The same turns and mirrors carry the whole set onto itself, and each row onto the other rows of its family. Which rows share a family with each named row? Give them in list order.
These 40 rows form 5 families of 8 rows each.
miku: [ 17  10   4 -11  13   1   5  -8]
tulev: [12 -5 13  5  8 17 15  1]
piga: [11  3 25 -3  6 -5  3 -5]
luta: [  3   1  17 -14  11  11  10  12]
muson: [ -2  10   1  -9   1 -15   3   4]
Muvib: [ 11   0  -3   9   3  -2   3 -11]
Genab: [ 6  4 26  6  4  2  4 -4]
gesu: [-6 -3 12 13  2 -4 11  8]
pepu: [14 -6  7  9  1 15 15  7]
Bofal: [ 3  8 26 -2  8 -2  0  0]
Gan: [ -6   8  11 -13   2 -13   7   1]
vafub: [ -2   5  17 -12   7   5  15  16]
meda: [ 6  4 -3 11 -1 -9  9 -7]
pevib: [20 13  2 -7 11  7  6 -3]
dom: [13  2 12  8  8 18 11  2]
Leb: [ 17   8   1 -17   8   7   7  -2]
dav: [-10  -7  11   3  -2  -5  13   8]
gozu: [ -4  13   1 -13   5  -9  10  -1]
zipi: [ -1   2 -11  -1   4   9  15  10]
vibez: [ 12   8   3 -17  13   7   4  -3]
vogen: [-8 -5  9  7 -4  2 13 13]
Ler: [16 -2  3  9  7 16 11  5]
Tum: [-10  -4   8   7  -6  -4   8   5]
Zatis: [-3 -3 11 13 -3 -4 15  8]
rek: [ -3  -3  12 -12  11   7  13  16]
pumob: [14 -7 13 10  5 13  9  6]
Rovo: [ 20   9   6 -11  15   7  10   1]
pudoz: [  4   1 -11 -10   5   2  14  10]
tize: [ -4   4   2 -12   2 -15   7   4]
batal: [  2   3 -13  -3   5   0  18   6]
puf: [ 5  6 25 -2  3 -4  5 -8]
fusa: [  5   0 -11  -1   7   6  13  14]
botu: [ -1   2  18 -12   3   8  10  16]
nomuf: [ 11   3  -4   8   6  -5   8 -11]
Nika: [ 7  2 26 -1  4  4  0  0]
rap: [  6   5   3  11  -3  -4   6 -12]
ganeb: [  4   1  11 -15  12   6  12  18]
fuba: [ 14   9   2   8  -2  -4   5 -10]
geti: [  6  -3 -11  -2   2   4  19   6]
soze: [ -4  11   7 -13   8 -11   4  -2]

Which other rows belong to the same family as gesu? tulev, piga, muson, Muvib, vafub, Leb, zipi
Which other rows belong to the same family as rek? Bofal, gozu, Tum, pumob, Rovo, fuba, geti
Which other rows belong to the same family as miku? luta, Genab, Gan, meda, vogen, Ler, pudoz

The same turns and mirrors carry the whole set onto itself, and each row onto the other rows of its family. Which rows share a family with each named row? Give them in list order.
These 16 rows form 4 families of 4 rows each.
Ralug: [  3  -2 -16   6   3   0  -5   4  -4 -17]
zul: [ 4  1  9 -2 -1  1  3 -8 -4 18]
nagu: [ 0 -6  5 -2  4  2  8 19  9 11]
Suli: [-10 -10  -7   6  -2  -6   1  -9 -15  -3]
ruzu: [-10 -15  -8   9   9   1   2  -4   0 -10]
munu: [  3 -12 -12  -2  -1   2  11  11  -3 -14]
rifo: [-4 -3  7 -6 -5 -7 -5 16  6 12]
Podif: [  3  -1  11  -8 -11  -6   6  14  10   0]
Foze: [  1   8  10  -1 -12  -4  -4 -12  -4   1]
Tisag: [ 4  9 14  1 -6  6  9 -7  1  6]
daf: [ 11  -6  -8   0   7   4   1   9  12 -13]
tigak: [ -9 -17  -6   9   3  -8   4  -8   1  -9]
luvut: [  3 -13 -10   4   5  -7  -6 -15  -1  -5]
Dofi: [-5  6  9  0 -7 -6 -2 14  1 12]
bunat: [  9  -4 -15  -1   5   7  -2   7  -5 -13]
vezof: [ 0  8 17  1 -3  7  2 -2  7  7]

Which other rows belong to the same family as luvut? zul, munu, Podif
Which other rows belong to the same family as bunat? rifo, Tisag, tigak
Which other rows belong to the same family as daf? nagu, Suli, Foze

